(in the rows, 128 means zero)
R: several groups of rows, each row roughly a mix of its group's hidden directions:
R (97 x 10):
[[140 130  92 175 139 146 150 111 129 163]
 [169 139 107 104 113 162 137  97  99 119]
 [149 124 113 151 130 115 120 127 110 194]
 [122 103 137  94  94 112 129 162 120 168]
 [130 115  94 156 144 138 157  83 154 135]
 [133 146 148 151 155 160 167  93 133 110]
 [ 69 121 135 142 106 134 103 127 140 160]
 [153 107 104  93 135 127 127 155 176 140]
 [156 125  85 115 135 140 118  95 111  88]
 [153  76  82 135 121 136 110 141 130 129]
 [128  95 110 117 143 160 125  82 137  94]
 [141 103  81 155  98 144 129 141 160 134]
 [163 109 130 106 127 109 120 101  89 166]
 [148 122 118 103 136  91 115 106  80 153]
 [145 122 158 137 160 160 160  98 148 106]
 [166  81 138 123 107 151  91 133 131 125]
 [158 123 130 155 144 130 147  89 118 175]
 [151 133 108 116  77 117 149 124 156  95]
 [132 101 118 106 116 144 160 167  91 149]
 [146  98  94 114 143 106 100 124 139 172]
 [ 81 138  94 119 127 112 154 104 100 143]
 [170  85  87 112 140 135 122 142 137 123]
 [ 89 141 179 107 127 107 104 136 128 146]
 [101 126 171 133  99 130 146 146 155 164]
 [ 86 116 140 133 146 136  98 135 104 174]
 [167 131  87 114 124 131 129 105 119  82]
 [ 85 140  93 114 130 105 152 116  90 137]
 [164 152 105 118  80 129 148 117 136 100]
 [131 116 104 127 136 107 109  79 144 172]
 [114  99  91 120 123 109 114 163 163 152]
 [ 94 135 119 136 160 136 147  97 167  98]
 [152 140 177 130 153 123 133 100 107 161]
 [123 152 120 125 170 112 154 109  81 112]
 [127  94 113  91  99 119 125 120 149  83]
 [138 133 177  91 112 128 119 147 108  94]
 [123  77  95 142 125 118  94 139 101 134]
 [109 102 101 113 117 148 166 162 113 156]
 [ 96 140 173 151 112 147 143 129 152 161]
 [179  94 151 121 118 153 124 152 133 149]
 [155 121 115 107 149  96  92 168 111 117]
 [137 165 107 161 123 105 129 124 152  83]
 [123 129 120 109 121 110 148  93  73 154]
 [147 139 162 121 121 138 138 167  95  88]
 [136 103  89 146 136 126 148  80 153 143]
 [ 89 158 112 138 141 115 122 152 142  82]
 [105 104 125  91 135  88 105 106 159 123]
 [154 114 144 146 126 143 106  94 176 151]
 [148 138 127 128  98 152 144 137 190 133]
 [130 119 125 149 167 138 136  97 154  80]
 [131 130 175 109 159 101 120  92 128 151]
 [180 105 155 131 124 138 104 107 148 154]
 [124 119 135 158 129 133 115 101  66 111]
 [108 129 133  97 106 114  97 177 123 102]
 [ 93 121  74 128 143 109 119 126 154 151]
 [109 126 169 119  95 129 101 146 166 149]
 [116 117  62 159 119 135 134 134 147 139]
 [125 119 118 121 101 132 122 156 190 151]
 [ 88 143  84 123 146  89 118 109 123 132]
 [121 130 112 147 141 159 166  98 152  91]
 [187 114 115 101 152 148 141 121 128 108]
 [123 107 121 159  78 146 109 141 162 141]
 [124 140 178  94 128 106  98 152 108 130]
 [104 103 161 116  98 116 143 156 156 159]
 [105 116  72 132 104 129 119 155 149 107]
 [123  91  92  88  95 123 106 127 113 132]
 [122 111  78 114  99 126 107 103 134  94]
 [147 135 104  94 181 112 153 127 113 117]
 [101 143  75 147 149 105 157 128 114 130]
 [115 110  68 150 130 120 131 113 156 150]
 [151 144 106 114 116 169 122  89  92 128]
 [136 149 162 146 158 157 162  95 127 114]
 [157 139 143 144 187 108 143 146 125 110]
 [137 105 133 139 122 167 134 172 171 128]
 [170 124 132 120 146  93  79 113 124 134]
 [183 131 145 109 136 143 171 122 126 112]
 [112  98  81 116 131 124 136 129 131 178]
 [140 120  82 130 149 113 108 112 125  78]
 [125 145 107 113  58 132 122 126 123 143]
 [ 93 129  83 109 137  98 139 122  96 148]
 [124 138 194 130 102 144 106 115 123 126]
 [177 112 114 151 115 164 134 106 114 103]
 [119 130 139 126 119 187 129  84 115 146]
 [103 159 147 157 126 144 129 124 163  84]
 [138 141 152 149 191 117 131 147 112 135]
 [154 109 164  93 122 140 162 144 120 159]
 [147 136 154  86 126 135 130 146 181 137]
 [164 131  98  97 102  96 127 157 105 124]
 [178 121 160 108 139 153 123 108 107 104]
 [126 168 169 140 141 142 122 162  95 137]
 [118 157 156 152 127 143 125 137 155  76]
 [115 129  75 170 137 146 148 120 149 137]
 [146 134 130  93 127 132 139 150 189 140]
 [119 107  97 107  93 132 124 148 144  80]
 [ 88 143 147 140 102 139 112 137 119 179]
 [173 103 158 108 119 117 136  90 113 144]
 [144 148 124 153 129 120 150 116 167  77]
 [147 167 165 138 112 158 153 104 139 111]]
the three rows of each list that fit no group, in list order (the others fit one group, some only roughly):
  k_273: [ 87 165 159 124 159 134 122 145 137 100]
  k_665: [144 126 146 119 115 125 142  75  91 159]
  k_449: [117 165 145 145 138 114 107 130 143  72]
  k_640: [159 106 139 121 125 145 118 191 140 121]
  k_491: [182 137 128 117 138 155 159 102 113 112]
  k_546: [ 95 137 130 154 156 108 138 152  84 106]
  k_620: [140 123  91 111 148 126  91 123  77 129]
  k_852: [ 76 143 144 117 106 119 101 119 163 142]
  k_791: [171  87 146 133 132 143 115 169 117 117]
  k_772: [154  93 110  97 165 140 121 111  97 117]
  k_693: [ 95 147 164 115 173 116 126 105 146 113]
  k_953: [146 150 135 167 109 159 151  95 112 104]
  k_893: [132 141 122 137 133 101 103  65 142 147]
  k_546; k_852; k_791
  k_76: [108 124 148 152 183 150 119 101 142 114]
  k_998: [156  84 134 136 140 166 133 147 164 120]
  k_733: [132 133 108 115  98 141 104  77  96 111]
  k_203: [129  92  92  98 144  96 100 143 112 115]
  k_275: [164 133 149 123 187 119 141 138 106 123]
  k_146: [ 87 149 156 159 100 115 127 142 160 139]
  k_340: [164  98  93 145 114 138 153  92 132 144]
  k_232: [ 88 142 155 153  78 144 130 140 140 125]
  k_421: [162 114 173  83 142 136 107 127 122 121]
  k_436: [169  99 148  98 164 136 156 131 117 123]
  k_409: [168  94  96  93 138 128 124 121 115 100]
  k_998; k_733; k_232
  k_15: [119 116 128  79 165  95 110 152 125 141]
  k_380: [147 118 129  97 121 115 144 144  66 137]
  k_384: [110 137 126 140 121 122 137  61 133 159]
  k_916: [163 114 147 141 137 150 113 167 134  85]
  k_256: [ 83 153  99 165 127 104 150 125 117 137]
  k_739: [134 109 105 140 113 161 147  82 157 147]
  k_323: [ 88 151 153 162  97 149 128 119 150 144]
  k_703: [104 142 103 167 168 142 148 105 151 132]
  k_89: [110 148 149 154 114 146 143  72 149 126]
  k_315: [142 129 172  98 129  99 102 133 104 160]
  k_590: [128 145 178 105 148  90 118 136 120 101]
  k_124: [114 162 159 153  97 157 148 111 150 143]
  k_916; k_739; k_590
  k_722: [122 162 134 173 174 112 119 130 131 107]
  k_149: [126 145 175 138 128 153 167  99 109 139]
  k_269: [173 100 128 121 140 120  88 130 154 156]
  k_224: [141 123 132 140 186 150 130 100 126  93]
  k_322: [140 115  83  97 166 105 140 151 141 127]
  k_900: [157  99  82 136  85 142 139 136 126 121]
  k_206: [144 123 100 119 149 131 157 151  73 116]
  k_289: [138 100 109 129 136 122 150  71 159 125]
  k_162: [111 164 154 129 120 131 177  90 124 132]
  k_600: [ 96 119 175 134 100 116  89 135 120 145]
  k_406: [121 120 173 134 113 151 168 116 167 130]
  k_973: [106 162 179 117 148 137 124 149 120 100]
  k_149; k_206; k_162
  k_312: [113 144 112 122 151  97  99 171 128  94]
  k_717: [150 110 106 147 126 150 173  87 139 118]
  k_890: [ 99 153 127 173 148 155 133 116 128 164]
  k_53: [130  85  76 117 131 110 105 125 129 151]
  k_627: [ 99 143 125  88 136  89 109 102 127 100]
  k_779: [113 110  80 110 156  96 130 155 134 147]
  k_451: [100 171 152 167 133 114 127 144 128 158]
  k_797: [ 80  94 117 132 103 120 108 113 163 126]
  k_840: [117  95 137  90  88 151 130 126 122 163]
  k_249: [ 83  91 154 127 112 146 132 118 161 144]
  k_890; k_53; k_627
  k_38: [ 97 122 117 156 150 142 114  98 161  91]
  k_748: [162  88 121 105 123 138 133 156 109 167]
  k_187: [101 140 122 124 122 107  91 181 119 150]
  k_91: [127 157 123 124 176  95 141 144  91 119]
  k_726: [ 80 118 136 117 137  89  99 147 118 154]
  k_45: [152  89 129 116  70 147 122 131 135 134]
  k_150: [153  82 107 100 100 112 129  97 140 121]
  k_537: [ 74 128 106 126 149 112 114 126 170 117]
  k_795: [103 111  78 120 147  97 128 155 144 149]
  k_983: [148 153 162 130 134 107 109  79 110 108]
  k_972: [117 111  69 149 160 114 138 137 147 139]
  k_91; k_45; k_972
  k_734: [125 130 154  98 124  92 115 139  74 135]
  k_528: [ 80 146 124 129 152 132 126 180 121 119]
  k_68: [ 93 138 123 138 142 160 152  87 152 102]
  k_744: [111 152  99 106 170  98 162 139 131 133]
  k_969: [144 121 138 116 129 130 128 195 109 101]
  k_197: [ 97 118 155  96 143 100  96 156 135 149]
  k_864: [171 115  95  92 132 121 135 118 111  93]
  k_366: [110 139  85 177 116 127 149 112 105 121]
  k_643: [111 137 185 100 150 101 106 127 126 134]
  k_246: [118 127  95 147 116 113 100 171 121 167]
  k_141: [118 166 168 145 116 136 148 150 122 167]
  k_33: [ 90 164 131 164 100 111 117 139 154 140]
  k_773: [ 75 132 161 128 118 103 100 141 128 150]
  k_650: [140 152 155 113 122 107 132 120  71 101]
  k_813: [146 150 159 134 123 115 126  70 102 121]
  k_734; k_528; k_68
  k_851: [ 97 133  88 134 152 112 113 160 161 109]
  k_506: [144 111 113 131 178 104 132 138 136  83]
  k_648: [177 114 105 108 106 109 137 107 110  96]
  k_630: [118 114  90  99 139 105 132 167  92 139]
  k_834: [165 155 153 106 146 151 158 107 126 102]
  k_761: [ 91 172 154 143 166 134 127 149 126 124]
  k_498: [137 112 145 133 142 147 148 101 106 186]
  k_830: [106 160 109 119 150  86 118 126 102  94]
  k_892: [156 115 147 114 127 137 126 193 112 117]
  k_441: [131 107  93 141 128 143 157  88 159 102]
  k_770: [150 135 110 170 143 140 146  96 170 137]
  k_971: [154 112 159  82  97 108 110 138 113 116]
  k_904: [167 102 118  77 123 148 145 128 104 128]
  k_839: [169 132 144 141 110 168 159 124 103 106]
  k_648; k_498; k_770
  k_382: [ 92 154  86 135 148 100 158 137 133 138]
  k_194: [ 98 146 107 157 130  96  97  96 152 139]
  k_243: [114 125  87 121 136  80 128 168 113 120]
  k_454: [123  93  81 106 132 117 100 118 127  95]
  k_657: [140 138 123 121 141  89  99  76 107 140]
  k_392: [ 78  94 139 137 132 119 119 126 173 120]
  k_367: [109  96 122 139  91 124  94 154 156 150]
  k_397: [ 95 112 169 155 141 142 135 127 173 128]
  k_341: [152 101 103  93 143 154 120 102  93 118]
  k_170: [105 138 153 156 112 122 153 126 183 115]
  k_439: [150 155 156 122 107  94 140 162 160 141]
  k_160: [ 97 126 138 133  69 131 129 128 166 141]
  k_481: [107 136 112 138 129 115 127  64 141 157]
  k_986: [ 97 132 103 121 128 101  91 171 134 152]
  k_194; k_243; k_439
  k_581: [178 171 111 132 137 136 138 118 101 107]
  k_580: [127 147 157 143 112 138 146  65 120 132]
  k_587: [155 132 125 131 186 148 129 107  98 112]
  k_564: [164  99 124 105 135 124 117 180 107 142]
  k_8: [181 129 149 124 143 114  90 150 124 104]
  k_115: [101 137 133 128  63 134 125 124 157 140]
  k_872: [135 111 134 176 108 173 151 110 135 118]
  k_557: [140 128 158 119 152 155 130 109  99  78]
  k_100: [144 120 155 167  88 164 116 109 115 120]
  k_563: [126 110  89 105 173  99 129 137 100 128]
  k_254: [ 98 148 106 168 166 145 144 120 155 126]
  k_636: [113 175 129 151 126 105 132  93 148  97]
  k_230: [121 115  96 120 170 102 131 125  80 122]
  k_633: [110 139 128 134 120 127 146  61 119 154]
  k_872; k_557; k_636
  k_283: [120 150 158 155 114 149 136  78 146 107]
  k_827: [138 170 169 151 121 130 153 150 131 159]
  k_843: [159 126  75 109 129 161 136 136 101 133]
  k_823: [151 114 166 129  94 165 156 114 117 146]
  k_152: [135  80 108  96 148 108  99 152 126 141]
  k_349: [ 84 136 100 132 141 137 134 131 167  89]
  k_159: [134 104 158  80 115  91 101 127 133 120]
  k_81: [113 172 133 168 135 112 143  95 109 110]
  k_431: [163 112 103  92  98 146 144 103 126 104]
  k_815: [136 113  93 128 146 107  90 156 167 138]
  k_241: [142 154 159 106 168 119 138 104  93 140]
  k_843; k_81; k_241
